Turns, then the turns between two rows, first turn first; the first pair answered
K263 (before -> after):
2	18	2	2	23	26	-34	-4	7	-9	3	13 -> -1	-11	3	-5	25	13	-27	5	10	-22	18	16
-1	6	10	3	-9	10	-18	0	11	0	-16	-13 -> -1	-22	11	-1	-6	-5	-7	0	11	-19	0	-8
-30	-24	-33	0	36	-10	4	24	-3	8	9	-25 -> 13	-3	-23	13	19	4	44	-28	-33	-17	14	-14
K321 (before -> after):
-34	28	34	-22	-7	6	0	-16	-25	-7	11	39 -> -28	22	36	-18	-11	3	6	-27	-20	-21	21	39
10	-30	7	-3	-10	4	6	16	-13	0	12	-6 -> 13	-24	7	11	-21	-1	-3	3	9	-5	13	-15
0	44	25	34	-40	14	-18	-37	30	-20	4	10 -> -26	55	15	11	-13	33	-25	6	-2	34	-22	21
-60	21	22	-17	3	19	-21	6	-2	-6	14	30 -> -47	5	23	-19	9	9	2	3	-19	-19	27	40
K251 (before -> after):
33	-7	-7	4	-12	10	-6	-14	16	-23	-13	-34 -> -8	9	1	-6	-18	13	-36	5	31	-1	-20	-25
0	-7	19	3	-17	14	-1	-49	4	-32	21	8 -> 12	11	3	13	-20	23	-13	-53	12	-17	3	-12
24	30	-5	-5	5	12	19	-10	-45	10	-12	3 -> -6	41	-3	-9	4	18	-4	2	-36	22	-14	8
-4	-13	-15	-19	7	11	-11	7	-5	10	-10	-6 -> -6	-20	-13	-20	7	8	-3	7	-10	0	-4	0
K328 (before -> after):
-2	13	17	-2	-1	17	12	3	-25	13	3	9 -> -11	19	10	3	1	19	-8	11	-9	24	-9	1
-12	-20	0	-2	-7	-23	-22	27	20	-3	2	8 -> -1	-20	8	-8	-5	-18	3	10	-2	-22	17	28
6	-1	2	4	0	1	-22	-8	43	1	-9	-41 -> 20	-44	3	-13	20	-14	14	4	16	-15	9	-32
K389 (before -> after):
-7	11	-1	11	-2	-20	-9	6	20	33	-15	-11 -> 12	2	-9	18	1	-21	-1	-2	17	25	-12	-20
-8	49	-5	11	3	28	-18	8	-3	49	-41	-19 -> 7	40	-12	20	2	18	-19	6	9	42	-41	-35
-23	-11	-14	-23	42	37	14	26	-65	14	-20	62 -> -57	-14	-19	-17	35	29	-38	48	-21	29	-32	41
-3	1	-11	20	-2	-7	-27	15	34	2	-11	-32 -> 30	-7	-15	25	3	-5	3	-2	15	-11	-7	-34

Each pair is two turns apart.
6	-49	13	-13	-16	-44	16	14	46	-16	34	-40 -> 48	4	1	15	-32	-17	17	-29	35	-2	5	-61
K251 then K263
-27	33	24	15	-22	21	-1	0	-29	9	10	15 -> -35	-16	13	15	-13	-8	-23	32	14	2	15	-17
K263 then K389
-2	8	-18	11	1	-10	-27	33	13	9	-8	-27 -> 10	10	0	-5	3	3	24	7	-42	-18	15	24
K321 then K328
13	-3	17	15	-21	-8	7	-21	3	-34	8	23 -> -19	25	8	-1	-2	17	-19	17	-13	23	-23	23
K321 then K321
15	0	-4	14	-13	8	-4	-15	0	-9	-2	-20 -> 5	4	-8	2	3	16	0	9	-22	12	-7	-11
K321 then K321
14	4	-6	-3	4	-10	23	-8	-37	11	10	19 -> 8	19	-8	20	-17	-14	-16	-16	18	15	0	-16
K321 then K328
-38	-6	13	0	-2	7	-35	17	17	8	10	10 -> -16	-19	-3	-3	16	3	-28	38	8	23	-2	-9
K389 then K321
25	3	-12	-2	6	-1	17	3	-21	12	-12	-11 -> 3	-23	-2	-11	6	-14	13	13	-14	-4	8	8
K251 then K263
29	4	11	1	4	7	41	-38	-32	-25	17	24 -> -17	-31	-11	-9	28	-18	-24	40	27	19	-7	-22
K251 then K263
-1	21	6	7	-32	-3	-5	-24	-9	0	-26	2 -> 5	7	6	-11	-16	2	15	-8	-38	3	-23	17
K321 then K321
14	11	-2	-26	21	24	38	3	-44	23	-1	22 -> 27	-33	0	-19	17	-8	47	-6	-22	-20	25	15
K263 then K321
15	-31	8	-7	21	15	7	-31	-22	-3	12	-2 -> -18	-7	7	-7	19	28	-32	-13	-1	32	-4	-3
K251 then K251
-4	3	-2	-20	21	17	22	19	-35	14	-4	25 -> -25	-4	-9	-10	18	3	-25	37	15	24	-14	-7
K389 then K389
10	0	-22	-9	18	2	-18	64	-4	33	-35	-22 -> 15	-29	10	-25	8	-4	42	28	-48	-26	16	32
K263 then K389
42	-34	-22	-3	34	-2	22	28	-23	8	-20	-24 -> 39	-12	-22	28	1	-3	-18	0	34	-2	-26	-54
K321 then K321
28	-1	9	16	-14	-6	-31	-35	42	13	-14	-49 -> -16	-44	39	-13	-9	-22	-13	-23	31	-24	31	6
K251 then K251
36	-35	3	-2	-4	-11	42	-15	2	-29	18	-14 -> -24	7	1	9	-15	-3	-31	4	52	9	-7	-29
K328 then K263
40	-48	-11	5	7	-19	23	6	2	-13	17	-36 -> 44	27	-7	4	-1	31	27	-19	-33	16	-13	-16
K263 then K389
-40	-28	21	-8	-21	-19	-8	-13	20	-39	29	21 -> -28	-7	-18	5	2	-8	-43	27	35	26	-21	-36
K263 then K328
-10	0	5	-12	18	14	21	2	-30	15	3	15 -> -4	-19	7	-13	13	6	29	-2	-24	-1	12	15
K389 then K251
25	-38	-31	2	21	-13	-6	26	-6	22	-28	-38 -> 0	-10	-26	-6	19	5	-19	30	-13	44	-38	-21
K389 then K251
-40	-15	0	-11	5	-6	-23	33	12	53	-8	-6 -> 36	-38	0	9	-8	-19	39	-32	-4	-10	21	-17
K389 then K263
29	2	-15	-5	23	14	30	3	-30	10	-1	1 -> 9	16	-19	8	7	6	-16	11	16	29	-17	-29
K321 then K263
-36	7	7	12	-9	-19	-14	5	17	-19	-21	14 -> -26	-3	-6	12	2	-25	-10	20	20	-12	-27	0
K321 then K389
33	-16	-16	33	17	-9	12	-5	4	-8	-2	-47 -> -4	36	-8	31	3	12	-24	-12	12	18	-21	-34
K328 then K251
-35	39	-13	11	-22	1	-34	-18	23	12	8	-14 -> -35	36	1	4	-32	5	-15	-34	1	-8	26	18
K251 then K263
-22	-19	4	-6	1	-3	-17	22	11	-4	12	8 -> 8	-27	-1	-7	3	-4	16	5	-9	-15	18	9
K251 then K389
11	-27	6	-15	12	-8	21	-28	-4	-52	32	14 -> -9	-28	-15	-1	16	-23	-23	3	48	-25	9	-34
K321 then K328
8	-15	16	-7	0	-10	24	-30	-14	-39	29	19 -> 3	-13	-20	1	18	-10	-33	18	23	18	-14	-38
K251 then K263
25	-14	-13	-3	-7	-15	28	10	-3	-31	23	0 -> 27	-10	-26	7	-1	-13	2	27	22	-7	5	-25
K251 then K263
35	5	-12	15	1	9	12	-19	-26	-2	-12	-15 -> 25	11	1	12	-3	11	15	-29	-28	-14	-6	5
K389 then K321
-5	-18	-15	-7	18	-8	-13	32	1	10	-5	-12 -> 17	-27	-16	3	13	-12	-3	14	0	-8	4	-21
K389 then K321
24	-26	-16	-26	34	4	22	25	-22	-1	-3	8 -> 49	0	-13	-4	14	7	28	-19	-13	-20	-5	-3
K263 then K321
27	-33	-13	12	-21	4	23	-21	10	-16	15	-26 -> -5	12	-15	14	-25	28	-18	-13	18	20	-17	-24
K328 then K321
23	3	-9	-14	-16	4	-6	-28	-17	-8	31	21 -> 5	-21	-16	-12	-15	-10	-33	-4	17	0	32	4
K328 then K263
-18	0	22	2	-8	0	-6	-6	13	-8	21	22 -> 9	10	7	24	-10	1	-20	-13	32	-1	4	-9
K251 then K328
15	16	9	3	0	26	37	0	-43	12	-4	26 -> 15	44	5	30	-19	25	2	-21	0	14	-17	-1
K321 then K251
-7	-26	22	-6	23	-18	-5	24	3	8	15	-5 -> -9	29	31	7	7	6	-14	-9	-8	19	3	11
K328 then K263
55	27	-19	1	13	-7	29	-17	-9	11	-11	-42 -> -2	12	-1	-43	34	-7	29	31	-44	26	3	7
K251 then K321
-26	29	15	8	-20	-7	2	-40	-7	-15	-15	14 -> -43	30	8	-7	-5	2	-3	-8	-20	11	-25	16
K389 then K321
-6	-17	-7	-26	47	10	4	30	-58	12	10	3 -> -49	37	15	-13	9	27	-39	-1	-24	15	4	22
K328 then K389
39	-12	-13	-8	12	-9	48	-9	-31	-7	11	-3 -> 33	21	-15	-12	15	12	39	-11	-42	17	-9	0
K389 then K251
-7	2	-8	16	-2	-7	-19	12	18	-1	4	-39 -> 23	2	-4	15	-1	-3	18	-8	-6	-19	8	-30
K389 then K328
-7	-4	-9	-8	-3	-2	-29	12	33	16	-9	-31 -> 41	-10	-11	-7	1	0	26	-15	-7	-2	2	-25
K389 then K389
0	10	-6	3	-14	8	-16	19	19	3	-16	-23 -> 2	5	16	-5	-26	7	11	-9	-7	-32	18	13
K251 then K263
-17	19	16	-18	-1	20	16	-8	-45	6	-4	41 -> -34	-44	15	-19	6	-17	7	13	-10	-19	20	30
K328 then K263
24	-7	14	18	-17	-3	14	-56	16	-39	2	30 -> -19	32	-4	-10	13	28	-20	7	-12	39	-38	36
K321 then K321
6	9	8	23	-20	3	27	-33	13	-15	21	-4 -> -3	-12	-17	18	4	-10	5	15	27	22	-2	-40
K251 then K328
-5	20	15	4	-12	11	-2	-18	-4	-14	5	14 -> -10	-7	-4	-15	12	2	-5	31	-10	15	-6	3
K328 then K321
-40	-25	-2	-14	6	-10	-30	45	18	26	-3	-6 -> -17	0	29	3	-25	4	16	-35	-2	-34	29	39
K251 then K328
34	51	-17	6	-19	3	17	-31	1	8	-21	-23 -> 16	38	-28	-4	1	0	-2	14	8	36	-35	-37
K389 then K328
-25	27	-5	-1	-7	7	-8	6	-7	5	-7	13 -> 9	9	-9	-2	1	3	23	0	-29	-6	0	10
K321 then K251
12	-54	0	-6	17	-12	24	8	-9	-8	20	6 -> 44	-20	-15	7	19	3	23	-7	-16	11	-3	-22
K389 then K251
-31	-12	-13	-11	10	-12	-23	35	14	18	-4	-10 -> 3	14	1	21	-26	-7	-13	-35	26	-23	5	-12
K263 then K321
22	26	-24	-10	14	16	-6	12	-20	31	-28	-19 -> 23	-40	-10	-6	2	-25	1	5	20	-25	11	-25
K263 then K321
-45	28	41	3	-22	14	-48	-27	55	-17	10	22 -> -67	21	35	-18	-3	17	-52	11	35	10	3	31
K263 then K321
9	-46	-15	-3	22	-15	2	33	3	0	5	-17 -> 43	14	-17	10	10	18	24	-10	-30	13	-16	-10
K389 then K263
5	-51	-33	-24	30	-15	19	46	1	-18	24	10 -> -31	44	-19	10	-21	21	-51	-6	51	4	-5	5
K328 then K328
3	7	-10	34	-1	6	-32	-40	28	-2	-23	-19 -> -50	-22	7	-18	28	6	-15	10	-22	7	-2	40
K321 then K251
-4	-12	-16	-17	45	-32	-35	32	16	-12	4	-40 -> 26	-9	-21	-6	34	-34	-18	5	17	-24	2	-56
K389 then K321
-8	-30	14	9	-5	-43	-26	-8	24	10	-3	-6 -> -13	-34	9	-16	13	-35	-8	21	-9	30	-6	11
K321 then K321
36	-25	-36	16	26	1	10	3	-21	10	-8	-19 -> 41	-17	-22	27	6	0	16	-31	-13	-21	10	-4
K389 then K321
0	8	7	10	3	10	-25	7	25	0	-5	-36 -> -15	-21	23	-8	9	-1	-6	14	10	-21	21	-3
K251 then K328
2	6	-17	-8	2	11	-6	14	-13	11	-30	-7 -> 24	-11	-8	5	-9	0	12	-16	2	-24	-10	-9
K321 then K321
-23	-41	25	8	3	-18	23	-23	-12	-40	61	9 -> 45	-18	-4	36	5	-6	31	-49	-10	-23	26	-42
K389 then K251
-34	-39	0	-18	3	-24	-5	36	16	-4	14	13 -> 18	6	6	11	-31	-1	20	-43	3	-34	14	13
K251 then K328
-32	6	18	-5	-17	0	-20	-5	16	-1	7	21 -> -8	33	8	6	-17	12	-21	-13	9	14	-12	3
K251 then K263
-21	-32	-20	2	12	5	-12	31	20	24	11	-5 -> -3	-18	3	18	-16	2	5	-25	25	-23	30	12
K328 then K321
-20	-14	10	9	-30	-10	-3	2	13	-30	23	16 -> 17	-2	6	13	-26	-1	26	-14	-13	-34	20	13
K251 then K389
-7	-62	2	-18	22	-25	31	38	-19	-22	24	9 -> 37	45	5	17	-12	27	35	-43	-39	-6	-11	5
K263 then K321
31	-37	-5	0	10	-17	25	4	-2	-16	10	-9 -> 37	-7	0	14	-9	-5	19	-24	7	-26	10	-7
K321 then K389
-17	60	-19	-8	0	28	-4	-21	-39	26	-19	29 -> 20	-49	-32	-17	26	-29	37	11	-29	-20	19	4
K263 then K251
29	-14	7	2	14	2	16	-10	-15	-16	8	-4 -> 11	1	20	7	-2	4	4	-28	0	-26	12	10
K389 then K321
-55	32	41	-7	-19	-6	-21	-22	11	-12	13	59 -> 5	-11	33	1	-14	-30	29	-43	-7	-57	35	47
K328 then K263
-29	6	12	-21	-8	16	-12	17	-27	35	-11	30 -> -8	16	14	-16	-12	25	9	-6	-37	22	-2	40
K263 then K263
26	-2	9	10	-19	11	25	-36	11	-3	19	30 -> 3	-41	10	-1	-8	-7	9	2	26	-3	28	24
K263 then K263
-20	32	14	20	-5	-12	-10	-14	33	-4	-6	18 -> 9	-4	12	22	0	-31	18	-19	29	-29	9	9
K263 then K251
38	-61	-14	6	4	-20	39	-10	35	-25	5	-31 -> -57	28	13	-9	-13	26	-36	6	43	40	-24	5
K263 then K251
-36	-10	-1	-30	13	16	1	36	-19	20	-1	20 -> 35	13	-12	-3	6	25	37	-17	-33	4	-13	1
K263 then K251
-26	-2	16	-15	-19	-15	4	-1	-4	-15	28	37 -> -26	-3	9	0	-29	-21	-22	-4	32	-13	20	8
K321 then K389
3	0	20	-20	9	4	49	-3	-42	-12	17	48 -> 30	-8	9	-10	7	-1	58	-15	-34	-22	16	29
K389 then K251
14	-11	1	-3	6	6	19	-13	-15	1	10	2 -> -16	-15	2	-3	-1	-3	-15	15	19	9	11	-5
K328 then K263
3	5	20	-10	13	-15	22	15	-11	-33	15	23 -> -25	4	20	-10	8	-20	-9	30	21	-25	8	10
K389 then K389
36	5	3	8	-17	-10	-1	-34	-3	-24	24	0 -> 7	9	-13	-21	16	6	-17	34	-21	36	0	-2
K263 then K321
-56	12	23	14	-7	-5	-48	35	44	20	-4	26 -> 20	-71	3	9	16	-39	26	36	19	-22	19	3
K389 then K328
-4	-30	11	-20	2	-23	18	-1	-13	-20	22	30 -> -30	10	23	-9	-17	-7	-11	-11	9	-14	14	39
K389 then K328
6	-15	-11	5	13	-15	-3	30	13	14	-13	-26 -> 39	2	-15	9	7	-1	20	5	-9	10	-13	-21
K389 then K263
20	1	-24	0	19	12	-5	20	-18	19	-26	-15 -> -8	-15	-18	-5	19	4	-26	38	6	19	-15	-13
K251 then K389
-34	-9	31	-28	-4	-3	-8	22	9	-24	32	37 -> 28	17	7	19	-28	2	-17	-28	43	-26	2	-23
K251 then K321
-10	-11	10	1	-3	-10	-8	-10	10	-17	15	7 -> -11	20	7	-3	3	6	-12	-8	-8	9	-4	12
K263 then K321
-32	-34	17	-13	-6	-20	-11	36	11	-29	26	11 -> 9	-49	11	2	-7	-31	3	23	15	-42	24	-14
K389 then K389
-18	23	0	1	-22	2	-16	-10	35	3	6	7 -> -3	-6	-4	-3	-15	-10	3	-14	36	-21	21	2
K263 then K389
-14	30	1	1	-4	2	-8	-31	-4	-2	-10	9 -> -17	-12	-9	-1	9	-23	-18	-3	21	-8	-4	-12
K263 then K389
29	-35	7	-22	14	-29	6	20	-22	-5	11	-15 -> 14	-15	0	-22	19	-21	-20	36	-6	29	-8	-25
K263 then K263
-34	13	-2	-30	-37	2	-23	0	9	-8	-12	11 -> 8	-17	-12	-32	-24	-5	31	-3	-26	-24	5	12
K321 then K251
16	4	-5	-18	18	7	5	38	-31	34	-24	3 -> 44	-6	6	20	-23	-13	4	-25	28	-24	2	-17
K321 then K321
5	-62	9	-3	-9	-40	17	-9	31	-61	38	-13 -> 62	-35	-13	18	-3	-23	30	-27	17	-38	5	-53
K251 then K328
36	8	-5	15	-11	-8	6	-29	1	-6	-4	-11 -> 20	14	-15	7	3	-3	-12	4	2	26	-19	-22
K328 then K321
-27	5	-5	8	1	1	-33	23	28	22	-10	-15 -> 24	28	-3	7	4	24	29	-12	-34	7	-6	8
K328 then K263
-44	-12	7	4	1	-19	0	40	24	1	-7	-23 -> -30	-2	26	-7	-7	-5	42	6	-20	-27	13	15
K321 then K328
-9	-23	10	2	9	3	9	26	3	9	1	16 -> -12	1	4	7	9	15	-5	25	0	25	-13	17
K263 then K263
-9	24	8	19	-17	1	-26	-18	36	-5	-5	-11 -> -23	-18	7	-4	-3	-17	-20	19	33	-12	9	-3
K251 then K328
19	-9	-4	19	-3	-11	-10	2	16	2	-19	-30 -> 23	-13	15	-5	3	-7	28	-4	-25	-13	1	8
K328 then K389
-4	2	16	-3	17	5	-24	28	4	20	-12	8 -> 15	-6	28	16	-6	-10	-14	-15	24	-23	8	10
K263 then K321
-24	13	8	-8	-14	-4	-6	1	13	-3	-13	19 -> 9	6	-3	7	-15	-9	1	-8	27	-13	-14	-11
K389 then K389
-17	18	-2	-4	2	21	-19	12	12	16	-5	-8 -> 17	9	-15	6	4	12	-1	-1	11	3	-5	-27
K389 then K389
-12	2	11	-9	-15	-14	5	-13	2	-18	22	27 -> -18	25	3	-20	-9	5	-1	3	-18	11	0	27
K263 then K321
51	23	-20	11	12	8	25	-28	-26	7	-2	-9 -> -24	48	1	-13	13	23	-4	-2	-28	29	-5	35
K389 then K389
-13	-2	7	5	11	5	-32	15	19	10	-6	-22 -> 8	-10	-4	4	21	5	-18	20	3	14	-13	-29
K389 then K321
14	14	2	2	-16	6	16	-15	-34	10	-11	-15 -> -8	-16	13	-11	-8	-6	19	3	-36	4	3	1
K263 then K328
3	-20	-5	-8	13	-7	-5	13	9	-24	7	-6 -> 24	-9	-11	-6	13	-3	9	3	-12	-21	-3	-9
K251 then K389
-4	17	6	-19	-2	17	-13	-25	-22	-21	1	25 -> -22	-6	-9	-25	14	-3	-38	20	5	1	-11	3
K389 then K328
-21	-21	19	-19	15	-6	-16	24	3	1	-4	-2 -> 14	19	25	-3	2	16	9	-32	-27	-12	-10	7
K321 then K263
-29	23	9	-17	10	13	2	28	-20	25	-3	27 -> 38	21	-7	0	13	10	38	6	-38	13	-8	-7
K251 then K251
14	-45	15	3	7	-27	6	-5	-2	0	7	-16 -> 22	-24	15	15	5	-22	6	-24	3	-3	1	-22
K321 then K389
27	-30	-26	-3	16	-23	-4	14	7	-33	-6	-32 -> 38	-14	-32	1	18	-10	1	10	1	-25	-13	-40
K251 then K389
12	7	-2	22	-14	1	-24	-25	23	6	-19	-15 -> -35	-1	6	-11	6	4	-22	15	-3	21	-7	23
K251 then K321
14	-28	-25	10	-8	-20	-6	-19	14	-18	-1	-34 -> -9	-14	-31	-13	16	-2	-10	21	-19	25	-23	-24
K321 then K321
7	-31	6	-10	-1	-31	9	-20	-3	-23	12	-5 -> 11	26	-2	-11	5	7	-4	-18	-28	29	-26	-1
K263 then K321
-9	-26	5	6	-11	-22	-22	7	38	-8	11	-9 -> 27	-25	3	4	-4	-16	20	-16	0	-27	19	5
K389 then K389
3	7	-16	-5	18	12	5	24	-13	35	-20	-17 -> 21	-11	-20	1	18	2	12	15	-11	24	-11	-30
K263 then K251
-10	31	16	10	-12	-4	10	-39	-5	-16	7	24 -> -23	1	-9	-13	29	-10	-6	35	-15	31	-15	5
K328 then K321
-12	26	1	9	-19	19	-3	-27	-6	-14	-4	0 -> -29	-28	-2	-17	2	0	4	21	-7	-21	7	2
K263 then K328
